A state moves one step at a time under one of 6 hidden systems, and each row is a state written as 20 numbers. Each run below is a few steps of one system.
trace 1, S, 9 rows:
[[-25 -46  11 -30   1   7   2  17   3 -17 -31   8 -32  27  -8  -6  33  25
   49 -10]
 [-34  -6 -25  12   7 -12  15   5 -13   2 -45 -22  14  25 -49 -36 -14  16
   25 -16]
 [-23 -28 -58  -3 -18 -15  19 -19  -9  58   8 -24  -4  -1  -9   5  11   4
  -12  -2]
 [ -9 -23  -1 -32  -9 -23  36  -7 -25   8  12 -22  -2   6   0  36  10 -14
   48  31]
 [-22 -20  12  16   3  -7  -8  12 -57 -40  19 -26   4  35 -33   0  -3  26
    6  19]
 [-26 -13 -45  -4  20   7   8  -3  12 -15   7 -23 -51  40  -4  12   4  37
  -12 -13]
 [ 13  24 -40 -16  -8 -12  57  30   5  -4  -3 -21   5  29 -14  12  16  -8
   29 -10]
 [ 24   6 -19   8 -32 -24  18   8 -46  19  34 -19  -1  14 -37 -13 -34   5
   -9  16]
 [ -5 -39 -34 -23   9 -16   4  -4 -18 -10  58  15 -35  19  31   5  -4  15
    1  24]]
trace 2, S (9 x 20):
[[ 41  23 -16  27 -49  -7  -1  43 -25  10  34   0  33   4 -21 -34 -10  -6
  -13   0]
 [ 21 -17 -19 -25  -7  -9 -12 -24   7  13  43  34 -54  -6  25 -14 -40  10
   -3  24]
 [  7 -12  12 -24   1  -1 -13  40  -8 -42   2  33  16  23  23 -27  39 -11
   42   1]
 [  1   1  14   3 -24  12 -25   7  -5   7 -32  10 -33  22 -51 -50 -26  32
    1 -17]
 [-19 -15 -57 -20  18 -26   7 -24  12  32 -14  23   9   0  24 -30   9  -9
    1 -20]
 [ 11 -22  25 -27 -45  -7  15  15 -15  39 -14   2   5 -14 -15   8  32 -18
   31   1]
 [-26 -25  23   7  24 -24 -12 -32 -41 -11  -7  -4   6   2 -21 -20 -42  15
   11  22]
 [-41 -44 -22   4  10  13 -16   3   1   1   3  -6 -14  14  14   7  49  19
  -14 -19]
 [ -4  16   1 -13  -1   4  45   6  20  -3 -44 -28 -14  11 -27  21  -5   3
   42  -6]]
trace 3, T (9 x 20):
[[-27 -13 -17 -17  12  -5 -10 -28  -2  16   7 -14  -2  -3  28  37  32 -14
  -12   4]
 [  1   9  18  -7   0  -2  25  13  -5 -25   3 -16  19   2   9  38  13 -14
   35  23]
 [-12  16 -23  13  -6  -8  23  -3 -20  11  -5 -44   3  14 -33  14 -11   7
   -3  -1]
 [ -8  -1 -44   4  20   6  22  -6  33  -6  13  -8 -15   5  27  16   2  10
   -5  -4]
 [ 31   5  -4   6 -27  -5  39  23  15   7  16   2  18 -21  10   7  -7 -15
   20   9]
 [  6   5 -27   2  -9 -20   4 -16 -24  15  24  -6 -13   9 -18 -14 -33   8
   -8  14]
 [  6  -8 -14   0  -5  23 -14   8  23 -14  28   8 -40  10  20   5   0  20
   -9   8]
 [ 28  18  15  -8 -30   9   9  12  22  11 -16   2  -9  -9 -14  -7 -17  -4
   28   4]
 [  6  17 -30 -13 -10 -13 -17  -4 -16  15  -4   9  -6  23 -16 -33  -6   0
  -12  -9]]
trace 4, K:
[[ 32  45 -48   6 -32  17  42  62  26 -39  41 -29  12  30  11  18  13 -12
   53  32]
 [ 44  72 -11   5 -37  -8   9  15 -28 -21  43 -30 -15  30 -37  -4 -64  -2
   15  51]
 [ 10  12 -54  13 -33  17 -26  50   1 -27  38  -2 -33  54 -20 -60 -14  36
   17  20]
 [ 56  36  12 -27 -78  12  -4  64 -12   4  14  11  -9  26 -33 -20  15 -16
   40  11]
 [ 25  41 -20 -12 -12 -35  10  28 -56 -11 -12  -2  15  55 -61 -63 -28   0
   12 -14]
 [  9 -33 -62 -33 -53 -23  13  28 -32  50  26  -3 -31  36 -26 -33  14  13
   17  -3]
 [  6 -15  29 -59 -25 -26   5  24 -56 -19  -9   6 -15  44 -34 -14  12  -3
   69  22]
 [-24 -23   0  22 -27 -18   7  29 -79   5  -8 -40  37  31 -69 -31   1  15
   16   8]
 [-27 -16 -33 -31 -42   7  16  11  -3  36 -41 -40 -47  34 -54  -1  18  19
   47   1]]
trace 5, E:
[[-15  12   2  34  -8   7  -3  19 -18 -25  -1 -31  37  11 -20  -1   2   1
    8   9]
 [-24   1 -42   6 -25  11  -7  -6  14  27  -7 -28 -11   3 -12  -5   1   8
   13  11]
 [  8  22 -21 -18  13   0  30   3  22 -19   9 -15 -19  14  14  29  -1  -3
   22  11]
 [ 33  29  -1  -2 -21  -7  10  13 -24  11  29  -9  -7   9 -16  14  -9  -6
  -30  -4]
 [  2 -16 -12  14  -1   1 -13  -5  -3  -7  30  12 -19   5  -1 -27 -34  24
  -13  15]
 [  3  -4  20   1   0  22  -7  27  14 -32 -13   3 -27  21 -14  -6   4  25
   15 -12]
 [ 12  25   8  -7  -9  -4  13 -11   8  26 -35  -3  -7  -7 -25 -13 -23  -3
    5 -12]
 [ 16  -8 -29 -20   3 -21  20   5   9   6  10  30   0   2  20 -23  -2  -8
   12  -7]
 [ 16 -13  38 -26 -12  -8 -13   7 -30 -13  13  18  -7   4  -1   3   8  -5
   13  12]]
trace 6, K, 9 rows:
[[ -3  -1  74  34   1  14 -61   7 -34 -55  -3  14  14   3 -28 -42 -35  20
    0  24]
 [ -1   0 -16  40 -42  38 -24  30  36  41 -39  -7   7 -10 -32 -40  27  15
  -30 -49]
 [ 27  46 -16 -65   7 -25  38  -4  31  20 -43  23  -6   7  15  13  26 -42
   24 -36]
 [ -1  -7 -29  -4  32 -58  22 -28 -64  -1  53   6  35   0  22   1 -22 -19
  -23  15]
 [-21 -66  15  -5 -18  16 -45 -27 -17  16  35   8 -66  -7  -4   5 -22  40
  -10  33]
 [-10 -23  69  12  -1  37 -28  45  13 -48 -43  16  21   1  -5 -14  46  11
   36 -15]
 [ 13  41   4  33 -10  -5  35  -1  -4  41 -50 -31  48 -23 -40   4  -9 -21
  -27 -43]
 [-20   2 -84 -39  33 -24  37 -40  34  20  -4   0 -37  16  30   6  -8   0
    2 -13]
 [  4 -32  16 -23   2 -14   2  -3 -27 -24  64  12  16 -14  51  36  17 -24
   29  56]]
trace 7, B (9 x 20):
[[-16  16 -44  24 -36  24 -55  -3  -3  -2  44 -25 -28  19 -16 -18 -20  18
   -6  50]
 [-14 -20 -20 -42   2  28  -5 -12  70  -6 -12  14 -68   5  40  19  19  15
   33   2]
 [  4  48  25 -26   1   7  18  18   3 -20 -64 -23 -20  39 -52   1   4   3
   27 -31]
 [ 29  -1 -17 -22 -31 -26   0  -9 -48  52  25   2 -42  20 -40 -18 -27  10
  -42 -15]
 [  6  -9 -34 -47  26 -33  35  -4 -10 -21  47  13  -8  18  52  29  15 -20
   20  19]
 [ -7 -10  44  13 -16  21  -1  50 -29 -57   5 -25  10  30 -25  16  19  16
   38  21]
 [  7 -49 -12   5 -21   8 -14  24  11  10   0  43 -33   9 -19 -74 -25  45
   12 -15]
 [ 14   6 -57 -28  -6 -15  54  23  36  27 -19  11  15   2  22  -1  40 -25
   27 -34]
 [ 10  36  17  -9 -48 -13  -1  11 -47  15  -4 -32  28   2 -40   9  -4 -34
   42  39]]
trace 8, D, 9 rows:
[[ 14  16 -37  21  -8   5 -13   0  12  23  29   3  16 -11  29   5  25 -14
  -62 -22]
 [ 21  10  17 -32   6   7  27 -21  45   7  -7   9 -33 -28  34  44 -10 -11
   19   4]
 [  3  19  24 -10  27 -40  23 -13 -62 -13   1 -13  37   9 -13  26   1 -25
  -18 -10]
 [ 17 -26  14  36  -2  14 -16  -6   4   4  47  18  -8 -30  21   7 -15  16
  -62  -6]
 [ -6  19  28  -7  41  19  15  -8  51 -41 -41  11  -7  -5  22  21   7  -1
   16 -16]
 [ 13  18  17  18  -9 -21  32  -2 -32  37 -24 -15  52 -24 -28   8  -1 -23
  -24 -27]
 [ 12 -15 -14   4   6  -7 -18 -29  16  14  37  44   9 -39  54 -11 -19 -15
  -27  14]
 [ 16   5  61 -20   8  15   8  18  13 -41 -18  14   5  -3  23  38  32 -19
   26  -5]
 [-25   0  35  30   7  -9 -12 -34 -42  26 -21 -31  31 -26 -34  19 -12  -6
  -40  -3]]
trace 9, D (9 x 20):
[[-15 -56  26  -8  34 -20  12 -27  -7   0 -16  24  -3 -18   6  -9 -14  16
   -2 -15]
 [-13 -40  10  23  20  -4  13  19  -3 -16  -4  13  38  -5  12 -14  34   5
   -3 -29]
 [-20 -33   1  25  -4  11  16  -8  27  17 -13  -9  21 -39  14   8   2   2
    9   3]
 [-15   5 -23   1  11  -7  10  -6  10  -4  -4  -7  46 -10  27  13  26 -26
   18   7]
 [ 12  -2   3   7 -26   1   7   3   0  18  23 -14  13 -27  15  36  12 -20
   -3  17]
 [-10  16   1  -8  19   0 -13 -28  -2 -18  11 -14  -4   0  23  34   4 -12
   -7  19]
 [ 13  20   8   9  -3   9   7   8   1   0   8 -15  -6   4  -2  32  14  -5
  -35 -13]
 [  9  14  -5   2  17  -4  13 -30  10  10   0  -5 -14 -14   4  14 -26   1
  -24  -5]
 [ 28  17   5  -7  15 -11  21   6   1 -11   6  19   7   4   7   2   3 -12
  -17 -23]]
trace 10, E, 9 rows:
[[-19 -44  12 -12  16  21   3  11  36  18 -59  24  -2  -6  15   1  71   3
  -14 -73]
 [ -5 -21  40 -14  21 -25  31 -53   3  48 -30  10  22 -66  24  43  -5 -32
   -7  -8]
 [  1 -40  -8  28   9 -16  14  16 -14   3  38  28  76 -33  51  -2  41 -25
  -29 -21]
 [-36 -55  44  18 -26  31 -56 -17  -6  11  14 -13  11 -41  19  31  32   2
    3  37]
 [-36  25   0  53  24  34  -6  -6  41 -30 -32 -39  53 -24  15  26  18  -5
   -5  -5]
 [-12   5 -44  -3 -31  17   0 -14  40  69  -5 -22  -7 -27  22  42  48 -24
  -29 -15]
 [ 13   5  -2  -2  34  -1  19 -33  32 -14  49   3 -10 -31  63  65  -6 -15
  -23  19]
 [ 24   3  23  42 -17  24 -23  25 -11  -4  46   1  14 -11  10  25  29  -1
  -76 -18]
 [-24 -23  10  43  -2  39 -45 -31  40  11   3  -2 -24 -42  10  -3 -26  30
  -36   8]]
trace 11, B (9 x 20):
[[ -9  39 -39   0  18  17   3   5  56 -30 -14  -3  26   0  41   8  28 -18
   22  -1]
 [  7  24  48   7 -51  30 -38   3  -4  19 -27 -18 -14 -13 -44   8   2  -3
   -3   9]
 [ -2   8 -34 -26  19 -18 -28 -39   4  11   3  34 -30  12  12 -40 -27   5
  -29 -12]
 [ -1  10   9 -25  11  -1  20   0  -2  -2   1 -15  -2   6  23  65  54 -24
  -15 -16]
 [  0  -2  63  -1   3 -10 -22  -9 -48 -27 -11   5   4   5 -34 -15 -38   8
   15  22]
 [ -8 -36 -40  19  20  -5   2   7   0   2  29  16 -14  12  17 -20   9  26
  -45 -33]
 [ 13 -15  31 -18   0  -6  42   7  16   2 -22  10  26 -29  23  31  18 -24
   37  -5]
 [ -1  26   5  40  -9  -5 -17  12 -37 -14  -8 -20  38  10 -44 -35 -26   3
   -4   7]
 [  0 -40 -32   7 -20   6 -12 -13  19  46  39  18 -20 -30  34   1   5   6
  -26   4]]
trace 12, T, 9 rows:
[[  6 -34  23   0  -3   1  36  33  -6 -25  19   3  -2   5   5  17  10  14
   21   3]
 [-12 -11  -6  21  -3  -1  24   6  -6  -1 -21 -21  -3  10 -41 -19 -35  27
   15  -2]
 [-10  -7 -43  24   8  14  -5   9  35  -3   0   8   2   0  15 -25   1  16
  -12 -17]
 [ 19  -8   7   5 -21  -1   3  -3  24  21   6  23  21 -40  24  -6  -7 -20
   14  10]
 [  2  14   4  -3 -12 -17 -26 -12 -41  -2  21   1  10   6 -14 -20 -22  -7
   -2  27]
 [-11  -3   7   1  -4  23 -37  -6   2  -8  13  -5 -38   5   4  17  11  17
  -24   6]
 [ 18  25  26 -15  -3  12   7   9  24 -12 -35   1  -5  -1  -3   9  -2  -8
   26  -6]
 [  8  20 -17  -3  -8 -20   6   4 -23  19 -15   0  15  14 -21 -18   9 -12
  -20 -28]
 [-11 -34 -11 -21  17 -12   1 -17  -1   9  16  18 -14  -3  34  15  20   1
  -14  -5]]

Which system made each run below?
trace 13, 2 rows:
[[-47 -21 -35 -42  -9  -5 -38 -32  -9   4 -20  -6 -47  30  -9 -25 -13  15
   59  46]
 [-20  -6  22   1 -39   8 -35  43 -39 -23   4 -18  53  14  -8   1  64 -25
   40  30]]
  K
trace 14:
[[-25 -21  -9 -32  29 -25  32  14 -28 -16 -34  -4   5  44 -18  -3  39   7
   20 -35]
 [ -3 -41   9  -8 -23 -30  29  10 -59  32   6 -15   7   4 -40 -10  -5   9
   13   2]]
  B
trace 15:
[[ 13 -13   5   8  -8   3  26  19  -5 -16  42 -11  -7  -1  12  33  -3   9
    9  22]
 [ 10  19   9  41 -25  15  -7  14  -6  -9  15 -25  10  -4 -25   1 -21  11
  -13  15]]
  E
trace 16:
[[  6  22 -40  39  -8   4  20  28  26  11 -11 -11  59 -12   4 -15  23 -16
  -17 -34]
 [ -8 -28 -13 -26 -25   6 -18 -28  25  42  19   9 -37 -27  35  28  11 -10
   10  28]]
  E
trace 17 (2 x 20):
[[-29  -8 -34  16 -28   5  26  10   1  39 -14 -51  28  -6 -14  32  44 -14
   12   0]
 [ -9  -1 -40   4   3  -8  39 -21  10   8  32 -36   4 -18  28  49 -10 -10
   18  43]]
  E
trace 18, 2 rows:
[[-39 -32 -24  38  -9  16  22 -11  52  56 -74 -16  47 -53  -7 -22  13   0
   21 -30]
 [-23   5 -46   8  32 -36  -7 -27  -8  -9  10  20  85 -22  50 -36  -2 -36
   15  22]]
  T
trace 19:
[[ -7 -49 -48 -32 -16 -24  37   3 -27  38  50 -12 -21  13  23  42  44  -7
   -4   3]
 [-10 -18  69 -27  18 -11   6 -10 -49 -49   3 -10 -30  24 -21  31 -21  17
   35  34]]
  K
trace 20, 2 rows:
[[ -9 -13 -50  36  33  17  60  -6  89  -2 -12  -3 -10 -23  30   3 -28  24
    7 -22]
 [ 22  16 -16  41 -56  14  33  46  23  19  10 -23  67 -34   5   3  11 -28
   34  23]]
  S
trace 21:
[[ 13 -36  23  43   9  15  -5  16   2 -15  40  20  10 -20  19   6   5  18
  -56 -24]
 [-11 -36  38  42 -16  42 -25  -2  31  12 -15   2  -8 -44  -4   1  -3  25
  -22  -8]]
  E
trace 22 (2 x 20):
[[ 31  42 -32  19  -3  11   1  24  32 -33  39  10  16   5  31  -7  -9  -5
   -6  14]
 [ 24  19  15 -14 -41  30 -47   5  10  11  20   6 -49   4  -2   8   4   1
  -20   7]]
  E
trace 23, 2 rows:
[[-35   3 -22  19  42   1 -27 -33   0   5 -14  -7   9  -4  16  11  24   3
  -74 -40]
 [  7 -11  12 -29  17  12  10 -22  31  12  17  13 -39 -20  50  65  37 -10
  -37 -20]]
  K
trace 24:
[[ 24 -12 -18 -41 -31  11  24 -11  52  75 -21  17 -68 -18   9  24  22   0
  -15 -42]
 [ 22  78  -1 -44  22 -41  29 -16 -32 -27 -22 -13  19  30 -17  14 -26 -39
   33  16]]
  B
trace 25 (2 x 20):
[[  7   7  44 -18  -2   9 -27 -12  15   1 -44  30  -1 -15   0 -20  -4 -11
   20  -7]
 [  1 -10  32 -10  -9 -13 -26  -4 -35  23 -28  18  23 -10 -17 -23  21 -18
  -11 -22]]
  D
trace 26:
[[  2  12 -38  56   2  -4  21  16 -29 -31  58 -44   6  29 -30  -7 -51  33
  -18  32]
 [ -1 -11 -32  16 -38  41   3  39  20 -11  15 -30 -63  40 -35  -9 -12  52
   20  11]]
  E
trace 27 (2 x 20):
[[ 33  44   0   4 -39  34  21  42  76  13 -66  13 -11  -7 -26 -43  -7   1
   43 -33]
 [ 32  55 -61 -17   6 -44  51   7   3  13  -2  14  62  -2  16 -37  -9 -45
   23  -6]]
  K
trace 28 (2 x 20):
[[ -4 -62 -43  -5 -49   2 -17  33 -26  20  78  -1 -28  17  18   1  37  15
    7  35]
 [-14  27  56  32  18  31  -7   2  -1 -76  -3 -46 -11  10 -23  37 -42  21
   29  49]]
  E
trace 29, 2 rows:
[[ 23   3  41 -19  -6 -14  43  12  -1  -5 -26   5  21 -15 -10  12  -8 -19
   48   3]
 [-16 -25  17  46   0  -4 -29  -6 -35  -2  14  -2  27  -9 -19 -34 -27  21
  -32   8]]
  S
trace 30, 2 rows:
[[ 10  20  16  39   4   0  25   1  -9  19 -26 -30   2  -6 -48  13 -18  17
  -61 -54]
 [  1 -19 -51 -24  26  -1  56   2  55   8  -6   8 -41  11  29  12   7  15
    9 -32]]
  K
trace 31:
[[-17   0  43 -40  36 -23  28 -29  -7  -6 -71   3 -18   5 -32   1 -27   6
   38 -19]
 [-44 -53 -49  37  15 -16  33   5 -10  11   9 -24  58 -16  17  -7  25   5
    2  -3]]
  K
trace 32 (2 x 20):
[[ 23 -17 -58 -10 -41 -20  30  37  -3  37  33  14  34  -1  20 -24  32 -23
   15  -5]
 [  1  -9  38 -21 -14   2 -22 -13 -24 -25  40   0 -14  -7  16  26 -21  -5
   40  70]]
  E
